In the rows, zero is written as 128.
name the system of each run:
run 1, U (10 x 20):
[[147  93 154 120 108 120 133 128 143 138 123 157 185 169 100 127 117 117
  128 123]
 [104 139 125 151 119 109  92 122 122 108 170 133 101 131 137 142 139 145
  147  74]
 [176 124 115 144 140 128 138  88 116 120 104 150 118 143 142 141 155 118
  119 181]
 [ 76 116 154 135 128 190 136 138 143 149 140 142 143 136 123 119 108 120
  169 120]
 [116 122  92 119 115  55 154 121 123 112 148 123  87 119 136 133 105 127
  120 145]
 [155 135 140  91 120 172  84 108 127 155 132 172 153 101 126 143 127 132
  105 145]
 [ 75 149 102 147 171 165 140 160 115 121 118  72  98 125 151 125 151 121
  144 112]
 [157 108 140 110 111  78 173 148 147 141 111 134 167 149 111 127  99 100
  108 175]
 [108 158 150 119 105 132  69 135 140 137 176 139 138  88 118 144 116 161
  134  61]
 [172 147  95 146 170 112 142 108  95 104  87  96  82 123 153 132 183 135
  107 155]]
run 2, N (10 x 20):
[[ 99 120 122 130 132 114 129 152 126 118 157 125 119 130 148 169 126 104
  170 122]
 [166 139 132 121 127 107 127 128 127 129 128 133 140 123 152 170 138 109
  123 171]
 [123 147 166 136 137 163 154 136 138 151 137 127 151 114 151 141 135 110
  153 121]
 [131 156 122 123 131  96 170 126 128 122 117  85 122 114 144 121 129 133
  109 147]
 [138 140 145  98 118 142 124 119 140 155 131 143 158 100 115 121 113 138
  100 115]
 [ 95 142 113 121 151 148 127 133 107 118 119  89 109 123 141 113 150 137
  120 101]
 [144 115 118 116 120 115 127 116 124 132 108 137 149 160 113 104 126 127
   82 143]
 [ 93 129 134 145 120 137 102 143 140 132 155 138 133 138 114 121 119 137
  140  79]
 [150 133  92 146 141 104 102 123 119 105 111 120  96 131 128 137 143 143
  113 146]
 [143 101 161 136 126 167 121 121 137 145 124 174 144 143 111 120 127 122
  151 130]]
run 3, U (10 x 20):
[[129 138 146 124 102 132 150  67 117 105 118  99 165 161 148 127 146 160
  114 120]
 [116 123 129 146 132 128 163 100 125 147 139 164 128 151 116  83 136 116
  102  82]
 [107 142 140 129  96 109  99 100 115 112 138 138 112 173 144 100 129 141
  108 154]
 [125 127  87 168 140 159 115 115 143 145 126 165 116 135 108 117 111 127
  104 134]
 [103 121 144 127 132 130 102 165 118 128 126 135  89 140 131 107 124 121
  151 167]
 [126 112  87 134 124 127 117 137 156 126 128 131 138 120 103 160  88 139
  132 152]
 [135 118 143 101 145 128 103 161 114 139 135 144 101  96 125 139 140 118
  151 117]
 [129 130 109 120 132 140 130 127 126 106 112  84 150 127 141 170 132 139
  140 145]
 [137 115 144 116 145 126 164 148 133 152 134 142 148 115 120 130 133 101
  136  92]
 [119 152 144 111 101 100 119 110 120 105 146 102 138 129 158 147 134 148
  128 124]]
run 4, M (10 x 20):
[[147 155 136 170 167 100 171 159 127 141 106 103 130 141 122  86 168 108
   90  75]
 [166 118 173 134  86  89 126 104 141 105 100 123 141 154 104 100 114 175
  125 160]
 [127 116  99 135 131 119 112  98 126 128 145 155  96 105  94 104 130 163
  110  48]
 [122  89 127  93 135 131 115 113  82  97  94 118  84 160 142 103 158 132
  141 170]
 [103  80 108 129 118 179 109 120 146 139 138 173 169 155  88 138  93 126
  140 106]
 [ 96 131 113 142 134  77 105 165 111 105 163 124  84 153 158 147 142  98
  147 122]
 [178 131 123 135 123 163 110  87 137 134 121 163 145 108 142 182 129 131
  136 186]
 [ 97 140 152 154 169 168 157 172 132 158 136 119 119 109 133 115 147  98
  162  78]
 [126 125 135 127  98  84 172 121 150 107 115  99 135 135 132 138  85 142
  147 201]
 [135 155 129  93 117 125 109 115 136 159 171 161 135  63 120 143 115 138
  101  75]]
run 5, E (10 x 20):
[[154 141  86 111 165 125  82 181 113 139 131 128 149 123 148 193 156  75
   98 142]
 [155 184 159 150 148 161 126 144 134 127 109  76 178 125 172 182 171 117
  134 146]
 [158 150 137 170 145  87 215 142 158 139 118 101 158 120 129 139 131 104
  130 122]
 [151 153 179 108  97  67 142 122 140 131 155 122 147  92 124 125 120 154
  123  75]
 [134 132  97 121 137 136 151  80 116 119 110 106 114 103 109  95 140 173
   90  83]
 [115  96 162  90 127 134 154 113  97 131 101 137 113 161 130  63 147 117
  119 139]
 [ 66 103 110 127  93 113 109 127 135 110 150 129 149 192 115 118  94 134
  128 117]
 [150 134 101 146 131 102  59 128 115 125 143 176  90 138 121 132 145 129
   99 124]
 [141 137 153 156 134 202  98 108 133 128  97 132 128 133 137 132 140 151
  150 175]
 [106 102 124 168 149 130 185 166 154 141 130 134 114 135 117 127  98  95
  173 155]]
run 6, V (10 x 20):
[[104 136  56 141 134 165 102 103 132 130 130 129 149 146 112 134 122 145
   73 100]
 [121 120 148 132 134 121 112 129  96 130 114 158  81 172 134  66 157 113
  112 152]
 [ 93 117 101 142 120 166 118 138 153 120 114 106 161 159 128 161  93 131
  143 186]
 [125 124 110 145 129  64 102 173 133 133 158 160  80 122 106 117 110 117
  121 115]
 [154 138 144 102 125 167  78 112 114 117 113 124 112  97 149 163 143 156
  152 180]
 [123  99 117 169 176 149 176 160 139 143 128 136 118 124 115 140 134  93
  176  96]
 [129 126 172  76  85  64 142 130 122 109 141 100 144 125 147 143 112 136
  143 147]
 [146 146  85 125 142 154 106 116 142 153 149 148 156  84 113 167 124 130
   98  80]
 [138 145 178 135 146 134 146 110  88 128 116 125  88 139 160  85 191 121
  137 112]
 [112 110 112 126 119 154 189 112 157 131 104  99 194 152 121 146  93 121
  125 166]]
run 7, M (10 x 20):
[[152 113 134  81 120  80 186 149 150 159 151 137 179  84 114 156  99  98
  119  98]
 [119 180 161  97 107 108 117 110 106  99 141  60 148 117 179 153 160 159
  121 103]
 [163 126  99 121 150 143 201  78 119 146  98 130 166 138 128 111 150 108
   69 123]
 [ 96 139 204 122  96 118 119 138 123 136 141 124 152 183 129  68 132 130
  122  96]
 [132 140  61 175 110  88 129  77 137 100 136 134 105 145 117 126 110 166
   83 135]
 [155 124 160  99 140 146  80 124  91 154 126 193  85 120 131  88 164 116
  107 129]
 [ 82 108 105 176 148 200 114 138 144 108  92  92 126 163 106 119 118 156
  162 138]
 [134  80 111 116 122  60 142 172 141 144 152 179 111 131  94 130  85  91
  135 142]
 [128 160 142 119 111 145  38 122 118 101 155 116 116  92 153 192 140 172
  161 123]
 [151 106  82 138 201 171 194 132 114 147  91 120 124 108 134 148 163  87
  129 136]]
run 8, A (10 x 20):
[[180 119 146 147 136 166 141  77 134 126 104 150 112  88 125 143 137 162
  164 154]
 [ 81  96 163 105 130 170 176 130 128 134 127 114 128 118 127 111 115 127
  188 115]
 [103  96  86  83 106  68 150 114 118 114 148 133  99 124 124 130  91 130
  118 142]
 [120 151 119  87 122 158  83 103 110 156 155 170 133 111 140 126 138 124
   75 110]
 [106 150 121 150 170 163 137 140  98 120 109  88 114 160 174 130 180  95
  123 143]
 [146 118 150 146 105  86 162 144 159 139 128 143 178 170 118 136  95  96
  123 170]
 [108 180 122 148 113 106  86 154 161 138 161 118 114  82 111 128  91 168
  111  89]
 [188 136 120 132 164 154 126 101 104 123  79 125  83  92 136 124 174 149
  121 160]
 [103  89 190  99 127 175 164 153 127 142 101 112 183 164 116 107 127 106
  166 127]
 [ 93 106  79 120 107  31 139 157 140  98 159 105 110 136 105 136  84 138
  126  98]]
run 9, Q (10 x 20):
[[ 82 146 133 104 139 212  70 153 119 140 126 114 142 126 140 139 130 130
  134 142]
 [116 122  78 144 168 116 167 187 136 141 103 105 108 127 117 122 114  92
  117 162]
 [149 145 183  91 100 109  98 169 150 146 142 128 180 109 128 154 109 124
  130 145]
 [122 164  86 162 160 129 134 143 139 123 133  86 119  85 123 150 138 147
  121  67]
 [193 118 179 114 146 109 172 123 112 144 101 147 117 111 135 111 164 103
  137 149]
 [ 94 118 141 126 102 148 149 104 153 116 132  95 199 150 112 134 105 160
  138  81]
 [145 125  93 121 122  41 135 107 108 113 146 149  71 122 127 111 133 133
   95 111]
 [154 132 166 118 124 198  78  80 111 132 118 159 154 137 142 137 161 146
  127 135]
 [ 71 100  86 174 160 139 176 150 129 121 114 110 110 182 115  92 123 107
  133 111]
 [158 122 161  96  74  66  94 125 134 118 141 155 133 143 128 142  94 134
  130 200]]
run 10, V (10 x 20):
[[134 110 147 106  67  90 146  57 144 135 181 181 190 154 127 145 102 127
  113  92]
 [101 170  95 133 113 138 106  40 102 118 172 148  98 128 166 123 150 154
   88  91]
 [106 115 116 123 143 190 179  73 103 156 108 164  99 149 152  76 135  99
  110 184]
 [ 25 131 121 129 108 146 145 166 150 141 154 107 142 167 133 106  69 109
  134 152]
 [123 162  69  94 125  74  84 168 123 134 137 119  84  92 123 123 101 133
   60 161]
 [152 146 162 135 165 214  63 166 117 159  96 149 105  97 124 118 160 123
  140 148]
 [118 112 136 179 170 128 189 184 138 105  88  59 127 151 128 137 142 111
  192 136]
 [166 108 146  82  80  36 135 159 164 129 142 135 178 109  91 156  70 132
  120 138]
 [155 164 127 139 130 150  36 103 122 118 154 136 121  77 124 165 168 179
  118  41]
 [172  92 145 147 176 165 204  74  88 117  73 132  93 147 149 101 203 110
  158 140]]
run 11, N (10 x 20):
[[131  89 118  71 117 138 148  90 113 142 111 159 131 131 108  94 112 128
   99 151]
 [ 51 112 110 104 116 145 115 136 122 124 163 125 131 147 133 128 109 123
  141  92]
 [139 139  79 124 135  93  91 140 112 121 129 137 111 144 139 148 138 111
   81 155]
 [128 136 171 149 131 175  88 145 136 150 135 161 155 150 131 135 139 111
  145 130]
 [119 143 116 181 146 104 163 154 140 113 115  88 103 137 136 124 129 126
  145 145]
 [174 123 156 111 103 101 123 127 154 145 124 159 148  98  99 129  96 145
  121 147]
 [102 124 124 123 154 176 130 138 121 121 130  96 113  91 132 147 140 144
  173  89]
 [157 101 113  95 136  97 162 111 103 120  92 121 130 153 130 114 144 112
   95 163]
 [ 90 119 154 114  96 141 124 125 147 141 168 146 179 144 119 134 102 126
  142  81]
 [129 164  76 143 147  89 115 127 111 104 136  98  84 111 154 152 150 137
  104 118]]
run 12, E (10 x 20):
[[120 142  99 175 145 134 111 135 142 126 157 137 128 130 132 171 133 121
  141  89]
 [177 145 144 125 129 119 133  98 119 127 120 139 108  98 153 148 148 134
  134 172]
 [103 126 142 133 134 181 173 122 149 153 129 125 163 114 124 128 110 123
  149 118]
 [106 133 115 109 124  71 155 143 117 122 155 118  90 110 145 125 118 115
  125 122]
 [143 131 123  80 110 136  94 106 126 135 127 136 164 118 117 140 121 150
   88 122]
 [ 95 149 117 153 169 170 140 140 108 134 109 103 107 142 148  99 164 111
  117 114]
 [136 114 149 113  99  80 146 131 134 118 119 122 147 166 129 126 104 120
  126 181]
 [117 139 119 153 126 127  88 150 153 141 160 148 154 128  98 137 113 135
  117  61]
 [161 151 119 139 144 119 113 106 104 105 103 109  66 104 147 121 163 159
  126 158]
 [132  85 162 121 129 176 164 123 147 151  98 144 174 147 100 113 109 117
  151 150]]
run 13, P (10 x 20):
[[163 141 193  89 128  84  73 229 127 159 125 148 105  94 115 116 122 101
  135 167]
 [151 150 107 145 174 179  95 172 138 106  78  43 149  80 121 182 153 165
  155 119]
 [170  75 166 105 153  58 196 177 111 123 100 115 133 141 114 114 159  86
  157 100]
 [142 151 159 109  78 110 117 100 160 102 141  80 218 118 128 186 108 181
  136 100]
 [174 116  71 144 154  66 165  73 101 111 137 152  87 114 130 132 170 127
   97  69]
 [135 135 199 112  93 165 130  57 109 128 117 144 176 191 161 108 158 132
  117 162]
 [ 58 117  57 192 139 145 174 114 160 133 159 131 130 146 106 124  86 127
  127  81]
 [141 143 159  99  77  65  91 111 120 135 160 190  74 124 135  94 100 134
  106 191]
 [120 142  89 156 168 252  77 112 131 145 101 133 124 101 122 143 142 150
  128 130]
 [ 76  85 150 118 154 104 166 192 101 128 117 119  77 172 133  71 141  77
  163 137]]
run 14, Q (10 x 20):
[[111 161 203 116  68  53 111  99 102 109 176 135 126 194 176  90 150 122
  102 116]
 [140 165  71 210 121 172 110  42 150 114 123 147 109 127 123 133 122 189
   96 146]
 [ 94 106 180 132 140 151 124 154 101 159 125 178  58 155 126  33 139 100
  143 142]
 [ 95 102 104 116  94 161 107 124 151  91  87  78 158 155 101 142  72 189
  147 201]
 [113 106  85 105 137  93  83 188 134 162 170 192  89  92  81 115  94 107
  105  93]
 [149 147 148  99 155 177  66 151  91  98  87  72 130 114 166 180 188 143
  158 156]
 [137  89  93 172 172 146 207 166 167 166 115 147 173 135  89 142 107  69
  139 111]
 [116 149 193  78  76  34 115 157 120  99 171  94 144 132 162 155 120 133
  152 124]
 [173 166  66 171 147 158 128  56 149 133 144 149 126  59 125 180 136 163
  105  96]
 [112 116 200 112 163 152 180 135  80 155 117 136  90 148 165  61 190  77
  150 110]]
run 15, P (10 x 20):
[[103 125 125 134 142 141 142 152 131 154 152 155 144 155 153 151 126  60
  136 157]
 [111 182 135 159 122 121 125 153 154 138 160 118 121  96 157 161 108 120
  143 155]
 [168 149 122 138 159 130 156 129 129 149 110 134  89  70 133 128 136 122
  125 163]
 [124 139 177 115 144 172 154 138 125 146 105  99 139 107 133 102 143 133
  146 116]
 [ 99 121 102 106 124  99 169 148 139 122 118  83 141 122 106 111  97 142
  113 106]
 [160 141 136  93 108  86  97 126 126 136 137 148 147 117 111 122 126 141
   77 109]
 [136 145 112 153 149 157  99 109 106 111 105 109 130 158 138 126 178 144
  105 106]
 [120  94 140 150 126 112 161 138 134 127 115 138 151 193 114 106 124 101
  134 139]
 [121 137 134 153  88 105  95 122 166 122 163 145 142 123 110 153  82 159
  145 117]
 [161 120  98 134 143 120 106  95 106 114 121 157  62 101 131 132 150 145
  129 142]]
run 16, A (10 x 20):
[[ 98 113  93 113 135 171 178 102 134 135 120 116 144 124 142 146 105 116
  131 171]
 [109 143 146 103 120  94 152 147 126 157 168 152 115 108 146 111 115  93
  114 124]
 [118 171  93 108 123 137 104 118 120 124 119  96 130 110 147 137 126 147
   77 162]
 [151 142 148 141 163 148 157 147 124 164 108 140 136 130 131  99 159  88
   99 122]
 [113 140 154 124 107  95 119 160 136 106 115  78 150 155 134 127 116 143
  131 147]
 [158 122  95 149 132 103 132 128 153 139 125 150 131 112  82 119 109 145
   96  97]
 [143 142 170 119 130 144  83 125 103 116 121 121 105 119 138 118 169 158
  144 111]
 [123  79 103 143 147 153 164 118 132 112  93 112 150 166 108 133 127 125
  149 133]
 [117 109 154 115  96  76 118 141 132 129 173 163 127 137 118 126 108 119
  147  97]
 [118 144  73 130 127 150  84  90 122 108 136 121 108 107 132 157 124 167
  113 130]]

runs to name:
run 17 (2 x 20):
[[154 106 113  82 146 147 127 121 109 137 123 148  94  71 131 151 129 123
  149 161]
 [ 86 118 128  91 141 192 146 135 122 138 127 104 164 119 147 159 124 106
  157 132]]

E
run 18 (2 x 20):
[[183  72 109 169 123 116 103 119 150  97  97 150 175 186  82 166 128 137
  146 131]
 [107  99 145 153 117  88  82 150 122 104 180 165 111 162 126 151 136 114
  180  69]]

Q
run 19 (2 x 20):
[[134 121 100  80 115 154 135  90 128 149 141 164 127  90 137 157  99 122
  118 182]
 [ 81 158 129 103 156 171 144 154 111 162 148 113 122 101 164 124 142  87
  126 113]]

A
run 20 (2 x 20):
[[102 103  92 134 121  97  80 128 134  92 163 119 101 100  86 144 116 186
  159  19]
 [179  74 128  51 142 135 127  69  62 108  89 151  97 126 142 124 184 130
  129 148]]

V
run 21 (2 x 20):
[[173 165 135 164 117  80 149 120 166 128 154 124 157  91 131 180 118 140
  133 106]
 [174 160 183 131 135 143 142  95 117 134 120 127 106  80 150 119 169 151
  147 119]]

U
run 22 (2 x 20):
[[102  60 150 107  69 109  97  84 114  92 148 179 104 201 130 120  97 138
  174 191]
 [ 98 105  67 168 134 176  59 120 144 139 178 211 112 134 103 165 100 119
  138 100]]

E
run 23 (2 x 20):
[[125 158 219  96 116 131 110 113 101 154 173 162 118 114 172 109 168 108
  139  84]
 [114 134  75 170 147 166 192  68 134  98  89  73 129 139 138 131 132 161
  125 155]]

Q
run 24 (2 x 20):
[[118 132 110  74 150 155 147 126 104 147 132 126 118  89 152 140 138 103
  114 137]
 [ 99 159 138 101 141 146 142 151 114 150 135 101 148 123 158 126 144  94
  105 122]]

P
run 25 (2 x 20):
[[127 160 160 133  99 142   9 112 108  90 154 133 101 128 159 162 153 176
  153 133]
 [152  99  52 174 207 186 180 119 124 147  90 149 104 114 117 141 156  92
  129 136]]

M
run 26 (2 x 20):
[[154 143 138  91  92 102 138  55 116  93 137  88 176 120 157 175 144 170
  121 102]
 [146 119 118 140 143 148 165  77 126 163 141 191 145 134 112 104 147 106
   87  64]]

V
run 27 (2 x 20):
[[144 138 142 200 163 167 189 145 167 139  85  90 146 114 108 121 126 135
  162 138]
 [136 113 173 117 101  62 173 138 149 127 132 118 107  96  95  87  91 159
  152 104]]

P
run 28 (2 x 20):
[[102 162  93 121 150 118 159 159 131 142 149  86 142  97 150 161 122  99
  112 103]
 [165 167 140  86 126  94 133 129 115 136 118 102 154 107 149 137 148 122
   78 134]]

E
run 29 (2 x 20):
[[103  80 171  95 135 116 135 195 117 164 144 191  96 148 127 106 105  50
  173 173]
 [ 81 144  75 118  92 128  49 141 156  96 175  98 157 113 126 216  75 174
  144 118]]

E
run 30 (2 x 20):
[[103 103 136  77 131 126 137 122  99 134 131 133 116 131 119  80 143 128
  114  74]
 [ 98 107 103 111 105 131 108  97 113  96 116 108 144 183 131 127 121 149
  116 150]]

M
run 31 (2 x 20):
[[131 149 162 126 123 185  60 168 139 121 111  93 202 151 152 205 137 121
  160 173]
 [140 114  92 180 179  72 183 181 134 119 141 116  97 111 131 171 142  84
  172  87]]

P
run 32 (2 x 20):
[[ 87 126  89 210 140 173 177 111 175 126 133 115 118 113 109 143  81 151
  178 139]
 [128 127 151  74 117  67 149 154 118 155 163 171  71  76 142 118  98  94
  139 170]]

M
run 33 (2 x 20):
[[157 132  82 130 123  33  78 168 123  86 125  99 138 166 124 169 138 127
   86 133]
 [179 132 180 167 138 174  70 132 146 144 139 177 178 129 116 169 161 119
  151  84]]

N
run 34 (2 x 20):
[[137 162  84 159 151 121 182 132 160 151 123 111 134  91 114 127 107 126
   90 124]
 [136 146 183  79 111 130  91 133 109 139 124 131 111  98 129  91 140 157
  120 118]]

N
run 35 (2 x 20):
[[143  88 114 111 135  86 174 107 105  98 102 105  97 137 122 113 141 140
  138 134]
 [121  92 151  83  97 149 107  90 122 129 147 164 157 134 112 130 113 145
  141 100]]

M
